One turning vector, and how many steps it has turned:
The counts run from 0 to 477.
[ 96 115 111 130 109 144 143 106 153 106 182 131  75  93  92 160 111 126
 114 153 109  90 124 124 162 147 117 167 149  99 114 151  70 108 114  97
 143 164 108 136 153 191 148 139 165 141 142 160  80 162  88 179 149 144
 125 121 118 126 149 117  88 117]
124
[ 96 213 116 124 100 127 135 111 126 140 134 186 105 163 143 153 115 179
 121 105 149 135 121 176 108 184 145 132 107  80 116 116 116 133  95 136
 197 132 104 130 147 115 141 136 118 104 110 136 109 150 110 145 103 107
 131 196 135 126 108 143 121 105]
216
[102 142 133 115 101 119 127 109  77 139 141 105 141 104 177 110 128 143
 124 155 103  77 168 147 128 104 138 195 114 118  93  91 127 122 122 143
 129 116 159 191 131 128 160 194 161 139 140 101 110 149 119 134 160 113
 104 108 114 146 121 172 150 148]
158
[ 72 181 104 113  92 114 121 118  99 147 137 156  97 141 174 169 138 111
 120 147 128 105 134 141 166 123 116 175 119 118 129 124  84 162  94 111
 155 129 151 140 142 160 106 121 138 147 108 155 124  78  98 141 128 120
  80 154 107 108 105 163 132 114]
420
[122 166 150 133 124 160 156 121 121 100 127 159  83 117 171 137  84 194
 178 145 139 132 116 118 125 185 133 127 117  84 115 131 139 128 153 143
 176 143 121 159 137 146 152 135 114 118 100 133 108 171  79 171 141 140
 142 122 127 147  95 117  96 172]
365
[137 138 127 142  95 107 150 139 160 102 138 185 135 138 136 194 106 125
 141 159 124 109 158 148 121 147  86 146  94  85 163  69  98 133  96 135
 125 113 167  89 189 100 109 137 152 160 154 111 117 141  96 147 127 109
 169 157 142  87 152 121 140 111]
73
[127 155 144 148 103  96 173 156 164  87 140 175 136 149 138 182 120 142
 152 148 122 135 131 135 113 147 105 142  84  85 167  55 108 147  83 165
 149 123 152 108 178  93 116 138 107 145 125 132 135 134  90 147 120 132
 162 132 146 109 112 102 124 158]
69
[100 172 107 123  96 103 128 139  96 146 130 158 125 163 180 195 108 126
 129 142 117 113 124 135 153 125 121 148 107 111 141 131  80 179  88 113
 147 117 166 147 159 121  85 114 146 147 103 135 121  76  93 148 127 108
  80 150 111 112 120 157 157 135]
419
[ 91 150 130 123  75 111  88 122 115 117 154 143 145 135 129 157 141 108
  98 150 119  67 147 156 102 130 126 169 128  82 129  76  96 129 143 149
 129 127 179 118 160 101 154 180 146 143 147  81 116 142 142 157 139  78
 150 170 115 146 148 153 143  72]
81
[117 160 126  92  59 171 104 127 110 107 130 154 109 147 189 149 144 110
 129 153 173  93  96 107 122 144 116 129 154  88 161 121 124 144 140 114
 177 122 146 136 134 130 121 165 116 123  89 136  94 184  97 165 104 140
 135 204 104 117 148 107 140  85]
103
[ 74 166 115 163 100 127 144 130 159  58 156 151 110 137 100 206  92 128
 118 108 135  93 123 139 109 169 129 120 138  73 116  91  89 170 150 155
 140 145 164 114 123 128 134  94 121 134 131 162 121 154 110 186 140 109
 124 148 115 137 121 129 123 108]
317
[133 121 151 138  64 100 160 153 129 113 124 128 153 153 113 141 133 130
 173 175 112  94  91  79 103 117 166 138 154  89 140  99 159 128 117 157
 151 114 123 144 143 116 120 158 134 125 124  90 108 184 115 176 150 169
 152 137 121 114 140 102 145 176]
257
[114 126 157 149  79 112 134 128  85  73 141  96 141 122  89 140  90 118
 107 127  89  69 129 139 112 142 153 156 107 101  78 120 101 145 147 131
 160 129 161 142 129 117 133 171 144 143 169 111 118 186 103 179 166 123
 127 119 135 140 158 105 133 113]
8
[103 156 112  90  87 111  88 118 130 104 138 154 143 170  78 145 123 120
 119 128 116 118 112 120  87 113 186 146 149  90  80 125  75 160 113 130
 153 103 129 135 140 115 120 175 192 166 158 131 133 143 136 181 135 163
 150 138 135 110 170 141 148 102]
205
[134 180  96 102 107 183 113 132 127 102 136 141 132 142 171 160 113 141
 136 120 178 105 122 105 123 154  90 109 127  92 146 121 103 141 121 109
 165 130 153 141 132 114 104 151 115 151 102 162  93 173  90 161 101 144
 126 181 129 101 157 109 144  95]
99
[ 78 143 145 154  75 107 150 122 111 116 148 147  74 148 130 168 107 102
 125 152  94  89 112 122 174 161 123 147 122  94 134 142  95 151 144 112
 173 166 123 129 149 169 131  94 102 115  94 135 108 121 103 163 122  94
  97 126 107 131 107 120 100 139]
116
[ 88 148 123 119 103 135 107 177 107 115 158 173 100 120 187 148 130 121
 112 181 144  97 139 141 157 102 115 175 151 111 171  79 110 140 106 128
 119 121 159 122 149 125 114 144 192 160 116 109 105 125  73 133 155 157
 117 162 117 115 135 151 149 121]
302
[ 48 146 125 147 110 130 158 131 150  72 153 135  92  90 114 188 104 135
 104 129 138  95 121 152 135 146 128 140 126  91 109 102 100 147 134 168
 125 150 147 138 116 150 142 108 133 121 125 177 126 139 111 172 147 122
 116 139 120 126 106 134 108  90]
316
[ 78 169 117 110  96 116 126 121  97 118 134 123 151  96 132 162 129 138
  78 132 131  98 152 182 108 110 151 162 137 105  88  86 106 133 122 172
 119 120 171 139 130  95 152 200 159 136 140 101 127 133 127 158 163 124
 116 163 137 143 139 173 163  91]
84
[157 117 162 150  86 112 146 173 120 106 162 154 119 146 146 117 122 121
 179 182 102  92 135 100 154 124  98 162 109 114 167  86 119 115  79 114
 150 112 130 151 171 153 125 134 147 164 139 119 106 165  84 146 141 150
 147 102 143 114 128  86 131 188]
375
[ 89 129 114 149  93 102 124 152 154 106 163 151 106 116 110 152 118  89
 105 173  80  65 120 148 152 106 150 177 132 122 126  99 120 136  83 133
 145 153 124 119 151 135 112 153 176 135 146 137 104 162  79 127 167 149
 110 173 125 112 148 102 113  89]
1
[ 91 132 139 112 102 129 143 116 124 107 153 121 109 105  82 118 138 142
 129 151  96 114 108 126 109 115 181 152 144 109  88 132 118 109 108 147
 158 138  83 156 134 159 179 197 169 135 147 140 105 179 108 169 167 179
 159 120 128 138 131 122 119 139]
132
[129 139  85  93 103 150 106  86 122 148 163 118 123 123 147 152 118 137
 113 148 106  87 139 134 140 143 112 166 159  93 112 171  69 115 128  97
 138 167 116 143 168 155 140 177 178 137 118 117  66 152  94 160 133 110
 103 162 113 176 164 148 138 128]
351
[ 91 127 118 126 101 123 140 100 149  94 162 147 103 109 103 206 121 119
 120 139 133 108 149 139 139 158  94 174 103  85 127 135  36 130 129 113
 136 137 153 104 154 154 143 154 138 157 154 153 123 120 117 175 119 114
 166 137 134 100 171 129 124  75]
199
[ 67 198 110 121  94 138 122 100 113 118 139 149 127 130 135 172 123 153
  94  92 160 109 150 169 105 139 135 130 127  89  83  93 103 152 129 157
 132 121 136 149 119 134 153 135 138 131 132 136 119 129 144 165 121  91
 100 161 103 134  99 185 142  95]
89
[110 162 110 108 106 177 134 142 143 101 175 138 112 133 184 143 146 143
 160 137 186  96 148 114 130 139  69 143 136  94 142  96  92 128 114 133
 122 126 143 152 141 178 156 129 127 164 103 165  89 127 113 182 114 145
 130 116 114 134  85 149 151 148]
172
[150 119 137 160  93 142 147 133 131  74 147 121 122 118 113 132 103 124
 174 159 143  97 105  76 121 144 111 131 144  93 132 108 144 121 116 106
 166 115 126 152 140 155 128 141 131 147 140 130  73 209 101 186 122 173
 155 141 132 104 149  92 119 133]
252
[105 161 107 142 112 146 155 137 156  79 164  93 104 130 130 150 132 131
 171 133 110  69  99 102 113 125 128 135 137 110 118 109 122 144  99 162
 148 167 121 162 120 159 127 144 144 147 105 196  95 159  90 159 145 175
  91 113 115 143  98 105 118 172]
245
[ 63 136 127 130  85  83 154 121 150 131 164 170 113 130 108 220 143 114
 118 140 117 111 120 137 148 136 112 162 128  94 148  95  51 141 100 142
 128 148 138 106 163 150 150 112 123 127 112 132 117  77 128 165 124  91
 137 140 125 128 112 148 127 115]
194
[ 88 170 144 131  79 125 165 106  88 139 121 167 112 103 190 199 105 134
 111 144 148 123 126 136 168 163 105 154  85 102 144 141 107 145 124 124
 160 125 178 141 155 131 131 133  90 113  97 120 126  98  96 151 103  97
 102 167 114 107 118 166 137  97]
417
[101 134 179 120  65 119 135 171 116  97 125 155 122 128 162 164 149 118
 144 175 152 108 100  89 125 127 134 138 145  96 183  88 131 138 157 151
 136 109 165 117 147 123 137 153 107 141 105  87 130 138 133 191 130 145
 166 150 120 120 125 124 161 146]
182
[145 155 106 101  97 143 123 105 154 104 146 134 167 144 128 175 136 136
 154 126 179 105 149 114  95 146  82 126 126  66 137  76  84 119 104 128
 141  95 150 127 159 129 154 158 128 165 128 133  94 164 145 179 104 129
 169 145 120 116 151 142 170 107]
400
[ 52 132 175 148  72 123 105 139 101  86 149 168  92 113 154 135 127  93
  96 162 122  71 121 132 148 148 136 177 120 120 141  87 110 143 175 137
 136 124 181 125 128 144 150 159 130 136 124 110 142 145 120 172 156 119
 139 136 108 132 127 127 116  96]
308
[140 154 112 110 102 168 145 157 133  81 138 129 130 125 190 158 108 149
 194 156 173 109 124  85 118 135  86 116 141  90 153  98  95 147 118 127
 132 105 170 151 146 129 108 143 138 169 115 168 102 145  88 162 130 179
 131 125 131 106 136 128 155 157]
174
[ 74 135 104 128  96 110 148 136 128 121 174 130 100 152 110 178 142 117
 125 155  84  81 117 132 171 120 124 163 144 117 127 141  68 147 105 126
 155 190 112 137 158 165 130 114 147 123 104 152  98 102  86 165 139 124
  91 126 121 161 108 130 113 149]
119
[104 142 126 113  86 148 124 143 126  95 151 165 104 102 180 140 139 132
 153 160 196 119 126 100 144 109  90 147 157 110 154 102 131 123  94 110
 115  94 126 146 132 174 156 125 146 170 114 149  92 145 123 171 126 183
 140 147 122  98 105 154 148 122]
176
[109 151 132 169  94 148 128 128  84  85 142 110  95 153 126 152  77 148
 141 112 121  85 131 114 114 149 139 109 135  86 101 134  99 157 165 127
 166 160 147 155 127 144 126  95 139 114 112 114  97 165 101 194 156  95
  79 113 107 159  91 130 134 167]
239
